(in the rows, 128 means zero)
M: rows in 4 groups, each row roughly a mix of its group's directions:
M (197 x 13):
[[149 104 111 100 130 137 130 155  82 127 131 153  89]
 [116 123 180  97 121 148 138  87 117 118 148 114 144]
 [117 125 185 132 122 123 130  89 137 123 125 122 172]
 [106 131 179 119 137 114 136 109 143 129 129 160 173]
 [116 128 105  95 173 155 123 134 106 124 135 111  87]
 [131 164  86 103 127 121 118 118 165 161 116 152 126]
 [110 129 176 128 136 105 126 152 127 124 134 167 169]
 [155 124  88 129 114 142 114 169  94 125 121 161 113]
 [106 130 184 122 147 106 137 100 156 132 135 125 159]
 [ 87 129 100 125 155 110 130 109 119 123 131  98  81]
 [111 131 154 116 157 127 127 155 105 113 132 180 161]
 [167 116 139  94 106 156 123 158  98 113 125 157 125]
 [150 118  96 112 152 140 127 170  94 114 132 105  99]
 [135 131 168 106 125 165 132  97 112 128 136  80 120]
 [117 129 173 129 124 109 129 132 141 130 124 174 176]
 [107 145 137  73 123 147 147  85 116 134 148 117 118]
 [ 97 150 108 153 166 121 141  94 138 117 136  90 116]
 [161 124  81 143  98 130 116 161 116 132 124 118  94]
 [112 145 111  73 123 144 143 108 108 126 157 123  94]
 [114 145 146 116 112 131 133  83 162 169 123 149 151]
 [110 135 158 141 108 121 126  83 165 148 123 152 157]
 [140  79 171 130 104 138 143 127  86 119 128 134 130]
 [146 150 128 113 102  98 119 118 163 182 124 119 136]
 [115 144 149 101 122 145 131  69 143 162 120 140 143]
 [ 97 126 173 108 170 113 134 130 126 127 137 154 159]
 [131 137 151 128  94 125 131  77 152 156 115 143 160]
 [137 119  76 139 146 125 124 172 117 135 126 141  89]
 [112 102 150 149 144 123 136 131  87  95 140  91 103]
 [118 123  82 149 153 115 125 180 134 132 111 130 104]
 [139 133 148 161  85  95 137 119 157 141 118 139 162]
 [130 128 117 124 127 143 136  71 151 133 124  78 108]
 [ 90 136 147 107 183 139 141 104 114 117 140 108 128]
 [117 121 139 156 127  86 121 137 145 120 118 172 171]
 [162 127 144 167  98 132  98 127 146 139 121  87 142]
 [113 127 165 156 106 110 124  97 155 131 123 157 164]
 [109 119 176 138 127 106 132 104 139 117 122 149 177]
 [130 120 147 129 125 125 114 153 107 127 124 192 164]
 [105 139 159 169 139 110 144  98 140 121 130 100 164]
 [153 110 110 120 149 162 130 156  96 122 139 123  81]
 [133 127  83 104 150 140 125 131 104 118 133 119  73]
 [101 136 108 155 168 121 138 101 133 113 139  83 110]
 [ 95 109 144 151 153 118 138 129  95  96 141  92 106]
 [130 128 173  89 123 157 140  90 108 118 154 130 136]
 [ 99 142 110  88 172 144 124 143 134 151 146 131 100]
 [150 135 120  95 123 176 129 132 112 132 147  98  88]
 [ 85 123 150 160 149 105 142 107 122 110 136  87 131]
 [153 138 161 142 109 148 136 114 152 121 122 132 187]
 [145 107 100 136 147 136 122 171  95  93 132 110 104]
 [149 141 102  85  99 132 111 133 141 158 112 165 116]
 [ 91 145 155 115 117  96 129  91 151 128 128 124 168]
 [117 139 178 106 108 140 134  83 130 127 138 113 158]
 [160 115 124 175 133 143 111 135 121 129 116  80 103]
 [180 112 115 148  93 123 135 156 104 109 118 110 143]
 [109 128 164 152 113 115 123  96 162 134 126 160 164]
 [160 122  82 140 101 144 110 159  99 126 122 141 105]
 [ 96 122 134 153 160  94 141 127 138 131  98 157 162]
 [154 108 115  94 120 147 117 167  97 122 131 154  96]
 [133 128 182 120 118 153 130  84 120 121 137  94 141]
 [124 119 101 120 167 139 120 169 105 106 139 110  91]
 [113 114 149 174 156 129 141 121 119  96 145  87 138]
 [171 141 116 129  84 106 131 121 142 161 112  97 133]
 [ 87 133 134 101 157 118 162 103 117 121 124 168 139]
 [160 114 156 114  94 139 120 163 116 135 123 169 151]
 [157 118  96 126 128 123 131 183  97 109 133 108 108]
 [161 139 145 117  82 154 105 120 135 132 147  88 126]
 [151 122  80 148 132 120 113 179 128 134 122 142 103]
 [134 125 107 125 132 150 132  88 132 131 127  70  95]
 [151 122  78 137 112 141 116 138 117 130 128  91  85]
 [147 118 141 178 103  91 125 158 138 108 124 126 151]
 [137 107 104 156 164 141 125 171 117 130 114 106  95]
 [122 130 141 119 136 123 123 159 105 126 122 194 157]
 [107 138 181 122 138 112 137 119 137 126 128 163 172]
 [163 123  86 146  97 129 116 169 115 129 127 127 100]
 [159 127  88 146  87 136 125 129 125 137 121  97  91]
 [125 127  73 147 140 112 122 175 139 141 113 133 105]
 [126 127 167 154 110 100 119 110 139 120 116 151 179]
 [142 139 101 104 125 165 128 141 118 135 142  91  81]
 [ 86 135 154 152 145  98 135 111 146 120 105 131 168]
 [142 119 104 136 112 137 126  86 159 141 122  78 106]
 [ 89 136 124  96 182 149 119 129 136 140 145 138 105]
 [106 108 168 172 143 119 139 134 118 104 141  99 153]
 [158 119  96 131 121 122 126 177  98 108 129  98 106]
 [141 110 104 143 140 129 129 174  98  84 134 112 107]
 [ 90 116 137 161 159 115 141 117 112 104 142  86 115]
 [122 128 162 134 121 107 122 154 133 126 129 181 171]
 [116 124 174 156 113 110 133 126 148 136 125 131 183]
 [121 122 113 122 146 141 131  91 140 130 133  66  99]
 [140 130 117 132 120 126 121 187  91 122 126 171 130]
 [ 89 131 147 171 151  98 133 119 139 118 137  92 144]
 [124 131 142 126 123 122 127 158 112 126 122 196 160]
 [107 120 185 127 137 124 139  97 128 115 127 139 171]
 [108 126 142 107 155 137 140  71 154 132 128  93 128]
 [134 136 151 127  92 125 133  82 150 159 115 145 162]
 [117 133 164 129 126 104 129 156 129 131 127 181 167]
 [170 142 112  95 103 147 119 143 138 149 117 172 136]
 [112 131  87 141 166 133 131 105 132 119 138  90  91]
 [106 135 176 127 133 112 142  86 161 134 130 112 154]
 [108 127 170 115 161 122 125 136 115 117 135 169 167]
 [180 142 135 135  92 159 105 128 143 133 140  96 125]
 [151 122  89 142  89 135 122 110 145 144 119  91  97]
 [ 95 138  90 125 149  99 126 100 133 144 125 107  87]
 [119 134 110  82 155 167 129  93 125 152 128 126 106]
 [127 125  81 144 141 116 119 187 133 137 114 137 109]
 [153 122  77 146 103 150 115 157 104 122 125 125 100]
 [105 110 133 146 159 125 143 122  91  95 141  91 100]
 [120 144 165  87 106 151 136  85 121 129 149 112 140]
 [118 150 137 114 101 118 141  77 159 167 117 132 135]
 [ 98 137 175 123 153 114 145  93 150 131 136  99 142]
 [111 118 161 169 148 124 145 116 109  97 140  89 138]
 [132 131 138 130 124 115 118 181 105 120 128 181 149]
 [160 121 146 155  78  99 126 129 133 134 116 136 165]
 [122 148 155 132  97 111 135  84 161 157 118 136 154]
 [ 92 120 121 146 163 114 139 109 111 106 138  85 102]
 [139 132 108 136 110 131 139 102 146 133 129  67  91]
 [123 143 154 137  91 107 133  87 158 152 118 142 156]
 [130 127  98 122 140 150 135  97 128 126 133  74  88]
 [153 110 101 172 151 116 116 170 129 133 109 150 123]
 [111 139 162 137 109 119 128  91 164 150 125 155 163]
 [155 125 102 137 111 133 112 177 101 121 122 171 129]
 [126 128 138 120 141 124 122 163 104 121 127 193 155]
 [ 91 137 166 117 173 123 136 144 110 103 146 136 148]
 [138 122  91 166 148 131 125 172 127 133 101 112 100]
 [111 109 126 142 160 133 143 120  94  94 142  91  96]
 [149 123 146 141  92 105 121 130 148 146 120 179 158]
 [ 85 120 147 160 152 105 141 110 118 109 136  87 125]
 [148 123 100 110 148 144 129 157  88 109 128  96  94]
 [146 122  88 130 119 137 114 179  96 119 127 158 113]
 [141 109 111 159 165 154 128 167 114 125 115 109  95]
 [106 148 134 166 144 115 129 117 175 134 133 112 169]
 [133 130 138 137 107 110 117 170 117 128 125 187 153]
 [132 155  96 102 114 128 114 115 176 161 113 150 137]
 [112 146 145 103 119 141 139  78 149 168 123 147 145]
 [ 83 123 153 160 147 101 142 108 121 114 133  91 134]
 [ 84 130  95 124 152 106 129 117 118 135 132 110  78]
 [116 110 157 175 149 131 143 122 117  97 144  91 143]
 [157 123  85 137  97 133 112 162 110 134 118 165 117]
 [117 123 146 165 121  88 123 123 145 124 107 157 174]
 [167 133 119 148  89  91 125 159 117 132 117  96 128]
 [ 93 150 142 102 122 100 140  98 145 129 129 159 166]
 [133 126  98  84 143 148 139 137 103 126 155 137  83]
 [116 120 138 171 160 135 143 109 130  97 144  83 140]
 [ 82 118 142 165 156 107 136 123 125 110 141  89 125]
 [109 111 174 171 136 118 142 128 124 110 137 107 165]
 [115  99 182 158 123 129 137 138 114 102 137 111 156]
 [114 138 156 164 113 103 121 106 153 133 101 113 170]
 [118 122 104 122 172 142 122 167 109 104 140 109  92]
 [117 145 147 100 122 134 133  82 153 172 125 149 146]
 [128  91 129 119 135 135 130 124  83 102 133 100  83]
 [148 131 117  90  97 128 112 153 134 157 118 176 125]
 [ 95 109  96 130 168 108 151 146 118 129 118 166 115]
 [135 132 147 156  79 102 130  95 155 135 114 133 155]
 [159 123  82 152  83 129 116 150 133 143 116 141 113]
 [120 119  86 106 158 139 137 164 108 132 136 134  85]
 [ 93 135 154 128 135 135 124  73 159 146 125 152 141]
 [152 144  97  86 106 141 113 136 143 155 116 166 116]
 [143 130 114 141  98 111 120 183 126 130 121 173 138]
 [145 136 104  82  99 123 113 133 128 159 112 164 106]
 [110 138 164 140 104 112 129  88 157 146 123 154 159]
 [155 119 108 129 129 120 129 186  92 103 135 108 114]
 [145 127 115 139 101 118 122 184 108 126 126 174 131]
 [113 141 151  97 127 139 133  79 142 169 124 152 145]
 [179 115 109 143  96 116 140 162 105 113 120 110 136]
 [117 131 149 114 150 122 122 157 105 120 129 187 158]
 [135 136 159 133  89 118 131  89 147 153 117 146 165]
 [ 92 134 151  80 134 124 150  98 115 117 146 155 141]
 [105 137 154  76 128 131 145  95 109 120 150 154 138]
 [ 95 137 171 126 172 120 142 124 130 104 151 103 140]
 [117 122  88  99 158 140 147 149 106 132 137 156  92]
 [132 127  87 158 123  97 117 168 148 134 113 162 134]
 [140 134 149 162  82  89 138 124 149 139 117 135 158]
 [107 125 185 120 130 126 138  87 131 121 126 123 165]
 [126 129 170  99 105 138 139  74 125 117 149 130 145]
 [168 149 134 110  88 157 108 133 134 117 149  96 113]
 [127 130 140 124 119 122 123 159 110 129 120 196 157]
 [118 138 178 117 108 132 130  80 134 128 131 110 163]
 [142 111 100  95 131 144 124 157  95 126 133 151  83]
 [128 116 166 160 101 105 125  99 131 123 115 158 165]
 [ 77 130 134  93 150 109 150 118 108 118 135 162 135]
 [132 132 172 106 123 164 134  92 114 126 136  87 126]
 [140 112  96 120 155 147 125 167  94 104 135 110  98]
 [162 125 123 156  94 131  96 156 152 138 122  89 127]
 [ 93 133 172 107 166 126 142  94 136 124 132 127 153]
 [103 120 164 121 140 146 142  83 110 113 124 165 149]
 [118 131 160 129 130 106 127 169 113 126 133 180 158]
 [132 123 116 125 130 135 132  86 149 137 130  66 100]
 [135 132  81 157 126  94 121 153 145 139 111 166 132]
 [144 118  94 132 137 126 128 180 103 101 135 104  99]
 [111 148 148 125 103 118 134  84 166 163 122 144 149]
 [145 125  82 121 136 154 121 162  88 114 128 130  97]
 [ 88 118 138  79 146 127 154 112 109 122 146 159 127]
 [109 139 121  78 149 163 124  93 127 161 129 134 115]
 [116 131 170 131 131 105 126 159 123 125 133 175 166]
 [125 128 119  88 143 171 139 134 105 134 145 101  88]
 [144 111 117 173 124 105 126 167 119  86 127 106 118]
 [129 140  97 120 150 126 124 168 126 116 138  85  86]
 [144 123  89 122 127 144 115 175  91 118 124 158 111]
 [136 123 111 128 129 130 116 185  92 119 131 171 128]]

which group is each row in? (one row of each group first):
[138 132 116  78  97 121 117 140 120 156 111 170 113] | R
[166 140 104 129  91  99 129 160 128 151 121  95 119] | F
[116 137 104  72 140 140 145 113 107 132 150 128  90] | U
[102 136 180 117 169 114 131 134 121 110 144 139 158] | V

[173 113 129 156  81 113 135 144 120 109 118 122 157] | F
[123 125 157 159 117  98 125 107 145 121 114 157 178] | U
[ 94 140 154 127 112  96 127  96 158 133 121 118 171] | U
[132 150 159 152 117 123 138 100 158 134 120 124 183] | R
[103 158  84 117 154 110 133  93 144 142 122 113 103] | R
[138 131 181 123 113 157 126  92 121 121 134  90 141] | U
[161 116  78 141 106 137 115 150 118 128 129 106  90] | V
[168 131 106  96 107 150 114 153 133 147 122 170 123] | R
[131 127  74 120 141 135 126 167 118 137 134 125  81] | U
[153 115 120 182 142 146 115 152 123 122 115  91 105] | U
[115 131 164 127 132 121 140  82 165 136 124 148 167] | V
[132 135 155 131  93 123 132  81 150 153 116 146 164] | F
[133 121  97 124 144 145 129 121 115 125 138  72  83] | V
[144 110 157 160  95 104 127 118 130 125 118 159 171] | F
